In the rows, zero is written as 128.
Families of rows that turns and mirrors carry onto each other, the same ones carrying the whole set onto itself: the rest of each named row's family, in list order
4 families of 4 rows
J639: [110 143  92 104  87 148 114 139 122 167 103 115 134 145]
J302: [121 127 136  93 123 135  93 111 102 143 137  99 167 162]
J801: [138 118 171 150 145 109 128 144 120  91 136 138 149 114]
J252: [144 111 134 157 116 144 154 165 144 120 109 153 112 113]
J73: [137 117 170 148 140 110 128 142 109  91 134 136 149 101]
J719: [144 118 129 156 106 144 151 173 141 122 112 150 112 106]
J832: [138 115 173 145 148 105 125 141 117 100 140 140 150 112]
J114: [146 122 139 154 107 141 153 177 137 122 119 155 112 111]
J259: [114 139  92 107  90 163 122 140 127 166 105 111 134 143]
J306: [147 118 137 156 112 134 154 174 145 125 124 153 110 119]
J786: [110 134 138  96 133 125  93 111 104 143 137 101 170 153]
J32: [145 112 169 143 148 115 131 144 116 100 137 146 155 105]
J733: [ 99 145  96 106  97 155 127 136 127 168 103 112 142 141]
J258: [112 134 129  94 127 130  94 108 103 142 138 103 169 158]
J848: [113 133 130  91 130 122  93 118 103 144 137  90 162 153]
J884: [103 140  94 105  94 163 123 136 120 167 110 109 134 144]

Same family as J832: J719, J259, J786
Same family as J306: J302, J73, J733
Same family as J252: J639, J32, J848
Same family as J114: J801, J258, J884

Families of rows that turns and mirrors carry onto each other, the same ones carrying the whole set onto itself: the rest of each named row's family, in list order
4 families of 4 rows
J179: [113 132 117 148 129 167 118 169 146 163 146 140]
J683: [141 111 104  83 121 108 100 105 137 111 140 128]
J762: [104 122 116 124 135  94 108 102 121  95 113 123]
J46: [115 153 117 139 112 162 123 156 142 171 154 128]
J803: [131 104 107  71 122 111 101 106 139 122 132 131]
J614: [120 169 170 123 143 151 115 138 171 146 113 146]
J697: [108 146 169 109 157 153 118 152 173 153 121 151]
J138: [ 97 131 125 130 132 157 129 168 145 175 152 135]
J229: [147 102 111  84 114 121 112  89 139 130 127 126]
J316: [124 147 160 125 150 162 107 154 176 142 116 157]
J517: [108 112 123 133 129 109 122  85 119 115 102 118]
J756: [111 132 121 141 135 103 119 107 115 100 111 113]
J755: [162 120 111  79 120 114 103 106 142 117 138 122]
J466: [ 91 113 117 120 138  96 113 103 117 105 110 125]
J552: [103 147 130 138 127 158 134 161 149 177 154 128]
J829: [117 159 168 114 148 153 122 146 175 159 128 145]

Same family as J829: J683, J762, J552
Same family as J138: J803, J697, J466
Same family as J517: J179, J229, J316

